128 stands for zero in the data rows.
Here are some points:
147 158 154 175 135 160 149 143 143 180 144 155 148 139
151 159 155 170 157 155 131 162 180 142 171 148 164 155
148 166 143 138 149 153 167 158 137 153 143 140 160 140
141 144 183 138 169 162 129 156 176 155 169 142 141 135
165 155 164 157 178 157 159 171 174 149 148 152 167 172
153 153 169 131 165 178 138 163 155 134 173 160 158 167
157 142 158 130 171 170 150 162 180 146 175 159 169 161
162 166 147 145 136 161 168 148 140 164 143 143 151 179
177 178 132 180 180 134 178 131 138 136 131 134 146 131
160 164 164 149 162 157 153 174 170 140 160 132 177 177
10 more points follow, each with its number after it:
132 145 145 152 143 155 129 138 162 175 156 180 152 176 0
144 161 180 134 162 174 133 180 162 130 168 148 176 173 1
155 156 174 147 155 176 157 164 154 133 181 161 182 169 2
129 149 148 157 138 150 134 135 143 177 159 183 139 146 3
134 167 171 135 136 136 147 136 153 179 178 175 166 154 4
180 148 155 134 153 166 154 165 159 160 179 154 180 158 5
175 172 141 160 140 159 170 151 141 178 145 138 145 157 6
145 130 156 154 138 152 164 169 142 171 183 178 161 159 7
170 176 136 178 164 134 173 138 132 145 136 138 134 134 8
136 132 159 171 139 149 151 146 155 159 155 169 168 155 9
Which three of these numbered points are nearest to each point below, looking only along the 6 directions in which the first points spread most? Their numbers follow each, nearest first.
136 140 171 143 161 180 131 178 161 128 151 172 171 180 > 2 1 5
130 139 182 148 145 164 159 177 173 141 180 162 171 152 > 1 5 2
146 138 157 162 129 169 166 145 151 183 180 181 173 166 > 0 7 9
138 148 152 155 137 141 162 167 145 173 183 182 141 164 > 7 0 4
152 129 166 136 148 180 155 182 147 138 176 155 164 178 > 2 5 1
179 176 134 173 176 143 179 133 131 150 132 131 136 132 > 8 6 9
157 134 162 169 130 132 148 147 164 143 150 159 162 162 > 9 7 0
168 177 136 180 178 131 177 131 138 139 131 136 144 131 > 8 6 9
143 131 149 166 144 154 150 148 183 168 145 164 149 145 > 9 0 4
181 180 128 176 179 142 183 134 130 150 133 130 130 141 > 8 6 9
129 137 167 141 132 146 128 150 152 162 155 171 148 138 > 4 3 9
178 183 131 183 182 129 176 128 160 129 128 141 157 128 > 8 6 9
180 180 129 179 175 131 182 134 134 148 135 134 131 143 > 8 6 9
145 170 142 163 141 150 169 170 148 167 142 139 155 180 > 6 9 7
167 181 135 181 181 129 173 130 164 131 130 143 165 130 > 8 6 9
